Turns in one plane each, and the order they were made in; the first pair answered:
J_801 (before |-> after):
.32, -.34, -.40, -.08, -.02, .02, .11, .12, -.25, -.11, .22, -.46, -.28, .14, .15, -.14, .22, .01, -.07, -.29, -.15, -.64, .19 |-> -.16, -.35, .01, .11, -.34, -.04, .32, -.31, -.28, -.27, -.30, -.35, -.34, .00, .21, -.13, .17, -.15, .17, -.19, .33, -.41, -.26
.11, .07, -.08, -.03, .26, -.02, -.12, .10, .09, .07, .13, .03, .07, -.09, -.04, .12, -.09, .18, -.10, .09, -.15, .16, .12 |-> -.11, -.01, -.02, -.01, .17, -.15, -.04, -.03, .17, -.04, -.17, .02, .13, -.26, .09, .20, -.08, .20, .09, .13, -.05, .19, -.04
-.36, -.01, .19, .13, -.13, -.12, .17, -.18, -.01, -.08, -.30, .14, .13, -.13, .15, -.02, -.07, .01, .17, .12, .23, .11, -.18 |-> .13, .23, .16, .15, .10, .14, -.04, .11, -.10, .22, .29, .29, .03, .16, -.19, -.20, -.15, -.01, -.25, .07, .06, .07, .17
J_204 (before |-> after):
.02, -.15, -.05, -.16, .06, -.17, -.16, -.06, .12, .07, .24, -.10, .19, -.06, -.09, .17, -.13, .14, .15, .02, -.22, -.09, -.14 |-> .00, -.09, -.02, -.12, .06, -.19, -.21, -.06, .11, .06, .20, -.03, .26, -.05, -.15, .20, -.16, .10, .12, .09, -.17, .00, -.13
.26, .09, .11, .17, .08, .20, .07, .18, -.24, .19, .30, .21, -.13, .25, -.13, -.12, -.27, .03, -.21, -.07, -.01, .14, -.04 |-> .18, .17, .17, .17, .07, .19, .06, .17, -.21, .14, .27, .27, -.14, .16, -.12, -.12, -.28, -.01, -.19, -.03, .06, .24, -.10
-.32, .06, .17, .26, -.10, .04, .01, -.04, .07, -.10, -.14, .08, -.16, -.17, .29, -.03, .07, .03, .03, .18, .33, .01, -.08 |-> -.26, -.06, .11, .21, -.13, .08, .09, -.07, -.05, -.12, -.09, -.08, -.21, -.11, .28, -.04, .14, .03, .08, .04, .31, -.16, -.09
J_888 (before |-> after):
.04, .03, -.03, -.02, -.05, .07, -.20, .06, -.07, -.06, .21, -.04, .05, .06, .02, .18, .08, .06, .03, .13, -.23, .03, .22 |-> -.16, .03, .09, .07, -.12, .00, -.14, -.10, -.03, -.13, .03, -.02, .12, -.04, .12, .19, .04, .06, .14, .26, -.10, .12, .07
-.07, -.32, -.06, .09, .23, -.19, -.11, -.11, .07, .19, -.36, -.01, .19, -.05, .16, .18, .13, .16, .04, .13, -.09, .27, .28 |-> -.04, -.55, -.06, .09, .09, -.04, .02, -.32, -.13, .16, -.41, -.22, .08, .01, .08, .10, .07, .12, .03, -.03, .03, .09, .08
.21, -.11, .00, -.09, -.04, -.23, .20, .13, .12, .06, -.26, .10, -.13, .27, .12, .07, .14, -.13, .05, -.20, -.03, -.39, .17 |-> .12, -.03, .05, -.05, .02, -.32, .19, .15, .21, .07, -.29, .26, -.05, .20, .17, .10, .16, -.12, .05, -.10, -.09, -.28, .21
.06, -.10, .05, .00, .12, .04, -.15, -.05, -.14, .16, .16, -.22, -.26, .09, .10, .05, .03, .32, -.01, -.06, .43, -.08, -.11 |-> .13, .08, -.03, -.03, .27, -.05, -.25, .15, .02, .20, .28, -.12, -.23, .06, .15, .08, .08, .32, -.04, .04, .26, .03, .09
Now pairs of rows:
Each pair is 2 to 3 turns apart.
-.05, .09, .22, .00, -.24, .03, .06, -.17, -.26, -.04, -.07, -.01, .05, .06, -.02, -.15, .00, -.22, .01, .01, .40, -.07, -.06 |-> .27, .17, .00, -.09, .01, .07, -.15, .14, -.20, .12, .27, .02, .14, .14, -.09, -.12, .03, -.05, -.24, .07, .04, -.05, .26	J_801 J_204
-.06, -.16, -.19, .02, .04, -.19, -.07, -.15, .32, -.10, -.03, .26, .08, -.13, .26, .07, -.12, .07, .11, .37, -.32, .27, .00 |-> -.13, -.18, .03, .13, -.10, -.02, -.01, -.39, .17, -.10, -.14, .24, .03, -.07, .08, -.01, -.30, -.02, .12, .28, -.04, .34, -.26	J_801 J_801 J_888
-.38, .35, .18, .20, -.04, -.06, -.18, -.15, .14, .00, -.23, .36, .16, -.21, -.07, .21, -.18, .08, .06, .34, .08, .46, -.12 |-> -.09, -.40, -.40, -.19, -.14, .12, .04, -.17, -.16, -.18, -.23, -.51, .00, -.06, -.01, .20, .00, .25, .24, -.09, -.18, -.33, -.14	J_888 J_801 J_801
-.08, .04, .32, .31, -.05, -.02, .21, .00, .01, .01, .12, .45, -.55, -.04, -.34, -.29, -.20, -.40, -.15, .25, .29, .27, .12 |-> -.23, -.58, -.02, .07, -.24, -.01, .45, -.29, -.19, -.29, -.26, -.15, -.55, -.19, -.12, -.14, -.10, -.15, .19, .02, .18, -.15, -.16	J_801 J_888 J_888
.26, .09, .21, -.01, -.02, .22, -.22, -.09, -.14, .29, .02, -.19, -.05, .29, -.33, .03, -.33, .14, -.06, -.16, -.02, .19, -.09 |-> .23, .19, .04, -.06, .13, .02, -.33, .12, .06, .27, -.01, -.12, .14, .12, -.17, .20, -.19, .31, .01, -.01, -.31, .29, .12	J_888 J_888 J_801
.07, -.24, -.31, -.15, -.10, -.15, .32, .00, -.30, -.11, -.12, -.18, -.23, -.02, .17, -.08, .20, -.14, .28, -.03, -.11, -.43, -.07 |-> -.09, .32, .25, .16, -.07, -.11, .20, -.08, -.19, .04, -.13, .45, -.23, -.04, .01, -.19, -.01, -.36, .10, .24, .25, .15, -.17	J_888 J_888 J_801
-.17, -.10, -.38, -.24, -.08, -.32, .19, .10, -.23, .08, -.21, -.29, -.30, .16, .36, -.30, .61, .07, .03, -.36, .01, -.37, -.03 |-> -.36, .46, .31, .11, -.13, -.21, .07, -.06, -.20, .24, -.21, .37, -.34, .17, .11, -.47, .30, -.18, -.16, -.13, .45, .24, -.21	J_888 J_888 J_801
.31, -.09, -.48, -.13, .04, -.09, .09, .27, .06, -.13, .15, -.20, -.24, .05, .36, -.10, .30, .00, .16, -.14, -.15, -.55, .22 |-> .39, -.04, -.30, -.01, -.08, .07, .12, .17, -.11, -.07, .29, -.13, -.44, .21, .16, -.30, .21, -.19, .04, -.26, .16, -.56, .07	J_801 J_888
.12, .06, .10, -.02, .02, .11, -.05, -.07, -.08, .08, -.02, .05, -.06, .18, -.09, -.09, -.09, .00, -.06, .05, .12, .11, .02 |-> -.04, .07, .10, -.02, -.01, .00, -.03, -.08, -.01, .02, -.17, .11, .00, .05, .01, -.02, -.07, .03, .03, .11, .09, .23, .00	J_801 J_888 J_801
.25, .02, -.04, .00, .09, .19, -.14, .13, -.03, .16, .33, -.08, .00, .17, -.21, -.04, .00, -.11, -.19, -.10, -.10, -.12, .14 |-> -.14, .18, .28, .17, -.02, .04, -.12, -.15, .06, .10, -.02, .21, .11, -.03, -.14, .01, -.15, -.16, -.05, .11, .18, .25, -.13	J_204 J_204 J_888
-.10, -.05, -.21, -.11, .08, -.23, .17, .18, .16, .02, .17, -.05, -.11, -.20, .28, .12, .26, -.17, .15, .03, -.09, -.22, .13 |-> -.18, .28, .19, .11, .07, -.12, .13, .06, .15, .10, .17, .29, -.11, -.15, .11, .04, .08, -.31, .04, .17, .21, .14, -.02	J_801 J_801 J_888
.07, -.26, -.30, -.11, .12, -.11, .00, .29, .12, .15, .10, -.09, .08, .25, -.02, -.01, .15, .14, .04, -.07, -.14, -.39, .06 |-> -.33, -.05, .16, .14, -.09, -.14, .15, -.03, .10, .02, -.22, .24, .03, .13, .00, -.08, .04, -.09, .18, .06, .38, -.11, -.27	J_888 J_801 J_204
-.14, .21, .20, .29, -.06, -.10, .01, .06, .03, -.13, .00, .11, -.42, .03, .16, -.08, -.04, -.33, -.04, -.15, .29, .01, .03 |-> -.21, -.01, .15, .19, -.17, -.05, .09, -.04, -.03, -.21, -.10, -.10, -.42, -.02, .20, -.02, -.03, -.24, .10, -.20, .31, -.14, -.10	J_801 J_888 J_888
.10, -.07, .24, -.05, -.16, .23, .05, -.05, -.07, .08, -.11, -.24, -.15, .09, .00, -.10, -.12, -.17, -.15, -.04, .29, -.04, -.04 |-> .01, -.23, .02, -.15, -.13, .07, .10, .00, .02, -.01, -.24, -.39, -.09, -.02, .21, .04, .02, -.06, .01, -.06, .08, -.17, .00	J_801 J_801
-.14, -.57, .08, -.33, -.09, .29, .18, -.42, -.13, -.07, .00, -.28, -.22, .05, -.16, .19, -.10, -.18, .07, -.13, .03, -.21, -.11 |-> .12, -.03, .01, -.34, .30, .13, -.17, .12, .19, .16, .47, .17, -.12, .08, -.21, .18, -.05, -.13, -.25, .12, -.36, .07, .40	J_801 J_888
.19, .05, -.01, -.06, .28, .35, -.16, -.28, -.02, .15, .29, .02, .04, .17, -.35, .03, -.35, .20, -.16, -.03, -.24, .15, -.10 |-> .08, -.02, .03, -.02, .21, .42, -.10, -.35, -.07, .10, .20, -.07, .05, .16, -.33, .01, -.34, .17, -.11, -.08, -.16, .09, -.22	J_888 J_888 J_888
.17, .07, .04, .09, .20, .10, -.11, .57, .01, .27, .29, .09, -.05, .58, -.17, -.12, -.14, .01, -.20, .01, .01, -.02, .26 |-> -.10, .21, .07, .11, .26, -.23, -.17, .55, .26, .21, .01, .30, .17, .29, .09, .09, -.07, .12, -.06, .28, -.12, .24, .27	J_888 J_801
.41, .14, -.31, -.07, .15, -.03, -.18, .26, .06, .04, .42, .29, -.01, -.21, .10, -.11, .07, -.19, -.06, .01, -.05, -.18, .32 |-> .08, -.27, -.34, -.08, -.18, -.05, .13, -.14, -.12, -.19, -.07, -.06, -.09, -.31, .27, -.05, .12, -.18, .29, -.12, .17, -.43, -.07	J_801 J_888
-.04, .06, .26, .10, -.23, .13, .16, -.33, -.11, .11, .04, .20, -.10, .04, -.10, -.10, -.23, -.17, .05, -.05, .57, -.20, -.15 |-> .35, .20, -.12, -.06, .16, .10, -.12, .17, .09, .28, .48, .20, .13, .11, -.14, .01, -.18, .06, -.21, .05, .03, -.20, .33	J_801 J_204
.12, -.05, -.11, -.17, .11, .23, -.06, .03, -.05, .03, .10, -.13, -.02, .11, -.05, .01, -.09, .05, -.11, -.06, -.06, -.12, .03 |-> .06, -.09, -.16, -.20, .12, .09, -.04, .06, .02, -.03, .02, -.16, .04, .02, .06, .05, .01, .06, -.02, -.04, -.08, -.13, .07	J_801 J_888
-.23, .37, .23, .06, .08, -.30, -.02, .08, .31, -.06, -.14, .46, .05, -.18, .25, .05, .12, -.20, .07, .20, .16, .21, .11 |-> -.34, -.15, .18, .01, -.20, -.15, .19, -.34, .03, -.22, -.39, .01, -.06, -.14, .22, .04, .07, -.17, .27, -.02, .32, -.10, -.24	J_801 J_801 J_888
-.34, .07, .24, -.05, -.21, -.17, .42, -.08, .08, -.34, -.09, .10, -.19, -.01, .22, -.27, .02, -.29, -.08, -.18, .32, -.03, .06 |-> -.35, .17, .27, -.05, -.15, -.31, .34, .05, .17, -.29, -.05, .19, -.15, -.04, .28, -.23, .05, -.28, -.09, -.10, .21, .04, .15	J_888 J_888 J_888
-.28, .28, .22, .25, .04, -.29, .12, .00, .26, -.12, -.25, .36, -.01, -.24, .15, -.01, -.01, -.17, -.03, .13, .23, .19, -.14 |-> .10, .04, -.36, -.04, .18, -.32, .11, .36, .23, -.13, .00, -.07, -.04, -.18, .28, -.02, .22, -.02, -.04, -.08, -.20, -.31, .23	J_204 J_801 J_801
.26, -.14, -.07, -.10, .12, .23, -.04, -.10, -.47, .09, .16, -.41, -.02, .24, -.23, -.22, -.34, -.02, -.02, -.16, .07, -.14, -.26 |-> .17, .09, -.36, -.20, .43, -.15, -.16, .36, -.05, .10, .19, -.24, .26, -.02, .09, .03, -.13, .16, .04, .08, -.41, -.03, .15	J_801 J_888
.06, .12, .19, .03, .01, -.02, -.20, .01, .00, -.07, .01, .21, -.01, -.05, .03, -.12, -.10, .22, -.08, .28, .21, .29, .09 |-> -.10, -.08, .09, -.04, -.09, -.06, -.10, -.16, -.02, -.17, -.19, -.02, .04, -.12, .13, -.02, -.04, .28, .07, .23, .19, .22, -.06	J_801 J_888
.11, -.27, .00, -.06, -.36, .03, .17, -.03, -.39, -.01, -.16, -.22, -.13, .15, .21, -.05, .34, -.16, .30, -.23, .16, -.53, -.03 |-> .38, .26, .05, .04, -.03, -.04, -.13, .43, -.13, .26, .32, .26, -.03, .20, .11, -.12, .29, -.21, -.09, -.04, -.09, -.23, .42	J_801 J_888
-.09, -.10, .05, .11, -.23, -.15, .21, -.18, -.09, -.09, -.21, .02, -.26, -.05, .11, -.06, .14, -.18, .18, -.18, .29, -.14, -.21 |-> .06, -.20, -.18, -.01, -.12, -.18, .20, -.03, -.08, -.09, -.10, -.11, -.28, .00, .19, -.06, .23, -.14, .17, -.23, .09, -.32, -.01	J_888 J_801
-.03, .07, .15, .13, -.03, -.11, .25, -.05, -.01, -.09, -.10, .22, -.02, -.15, -.05, -.16, -.04, -.12, .06, -.09, .37, .07, -.04 |-> .23, .01, -.17, .05, .12, -.13, .20, .28, .02, -.03, .16, .08, .00, -.04, .01, -.16, .10, -.03, -.06, -.14, .03, -.13, .28	J_204 J_204 J_888
-.15, .08, .16, .13, .06, -.29, -.04, -.03, .03, .04, -.28, .08, .00, -.10, .29, .04, .10, -.18, .43, .15, .20, -.01, .00 |-> .31, -.13, .06, .07, -.01, .09, -.06, -.04, -.28, .20, .08, -.15, -.20, .25, -.01, -.13, .01, -.26, .21, -.12, .25, -.32, .04	J_888 J_801
.18, .06, -.12, .09, .21, .14, -.14, .09, .08, .02, .15, -.30, .10, .09, -.21, .15, -.18, .18, -.17, .00, -.23, .05, -.04 |-> .05, -.03, -.21, .04, .19, -.02, -.07, .11, .17, -.06, .02, -.37, .17, -.02, -.04, .26, -.06, .19, -.04, .04, -.32, .01, -.02	J_801 J_888 J_888
-.22, .25, .28, .07, -.03, -.12, -.13, -.07, .15, -.03, .00, .29, .23, -.14, -.04, .06, .05, -.16, .00, .12, .04, .34, -.01 |-> -.03, -.19, .17, -.04, -.25, .18, .02, -.32, -.23, -.08, .03, -.17, .01, .08, -.19, -.07, -.01, -.17, .01, -.17, .20, -.09, -.19	J_888 J_204
-.05, .25, -.22, -.05, .02, -.27, .06, .25, .16, -.07, -.02, .19, -.06, -.11, .21, .09, .30, -.18, .16, .03, -.07, -.13, .17 |-> .07, -.01, -.34, -.11, -.06, -.11, .15, .19, -.02, -.09, .02, -.11, -.14, .03, .15, .06, .33, -.17, .20, -.16, -.09, -.35, .16	J_888 J_204 J_888
.11, .27, .30, .26, -.02, .21, -.03, -.04, -.11, .14, .19, .17, -.03, .21, -.21, -.08, -.17, -.13, -.30, .04, .23, .26, .08 |-> -.17, .28, .33, .25, -.04, .02, -.02, -.13, .06, .04, -.08, .25, .09, -.01, -.04, .10, -.16, -.09, -.14, .14, .22, .41, -.03	J_801 J_888 J_801
.19, .09, .10, .09, .09, .09, -.04, .10, -.11, .10, .43, .09, .12, .23, -.16, -.15, -.07, -.06, -.12, .18, .08, .03, .07 |-> .14, -.17, .02, .02, -.04, .14, .15, -.06, -.26, .01, .30, -.19, .03, .23, -.10, -.17, .01, -.05, .02, -.01, .18, -.24, -.11	J_801 J_801 J_888
-.03, -.10, -.12, -.16, -.02, -.27, .03, .22, .01, -.25, -.03, -.09, -.09, .08, .17, .02, .06, .07, .22, -.22, -.11, -.10, .24 |-> -.07, .23, .21, .00, .00, -.23, -.10, .18, .03, -.11, .03, .31, -.10, .12, .03, -.03, -.08, -.04, .09, -.07, .09, .29, .20	J_801 J_801 J_888
.18, .08, .10, -.01, .17, .17, -.23, .01, -.02, .19, .23, .18, .04, .00, -.29, -.09, -.28, .03, -.29, .02, -.02, .16, -.09 |-> -.27, -.11, .15, -.01, -.01, -.03, -.03, -.26, .01, -.04, -.28, .09, .10, -.23, .03, .07, -.14, .04, .09, .04, .13, .21, -.39	J_801 J_801
-.19, -.20, .27, .07, .00, -.13, -.18, -.25, .10, -.11, -.41, -.10, .16, -.12, -.20, .02, -.32, .01, .04, .20, .02, .45, -.22 |-> .11, -.22, .24, .05, .01, .13, -.24, -.24, -.07, -.04, -.15, -.18, .10, .08, -.44, -.13, -.45, .03, -.14, .07, .03, .41, -.21	J_801 J_888 J_888
-.15, -.29, -.04, .15, -.27, .02, .32, -.01, -.16, .00, -.13, -.09, -.23, -.07, .10, .05, -.11, -.02, .15, -.13, .14, -.10, -.15 |-> -.09, .12, -.13, .13, .03, -.20, .13, .37, .16, .12, .07, .24, -.05, -.19, .23, .19, -.01, .03, .02, .09, -.17, .11, .20	J_888 J_888
-.05, -.25, -.20, -.08, -.04, -.03, .08, -.22, -.15, -.12, -.20, -.36, .09, -.08, .03, .17, -.06, .22, .12, -.05, -.19, .00, -.10 |-> .05, -.16, -.25, -.15, .02, -.09, .05, -.07, -.11, -.08, -.11, -.29, .12, -.09, .07, .17, -.01, .22, .12, -.06, -.31, -.04, .03	J_801 J_888 J_801
-.26, .23, .04, .03, .25, -.25, -.22, .20, .35, -.11, -.18, .16, .29, -.29, -.03, .19, .21, .14, -.02, .25, -.19, .44, .22 |-> -.27, -.41, .01, -.04, -.20, .12, .07, -.35, -.18, -.25, -.35, -.49, -.04, -.09, -.19, .05, .09, .06, .14, -.18, .18, -.04, -.27	J_888 J_204
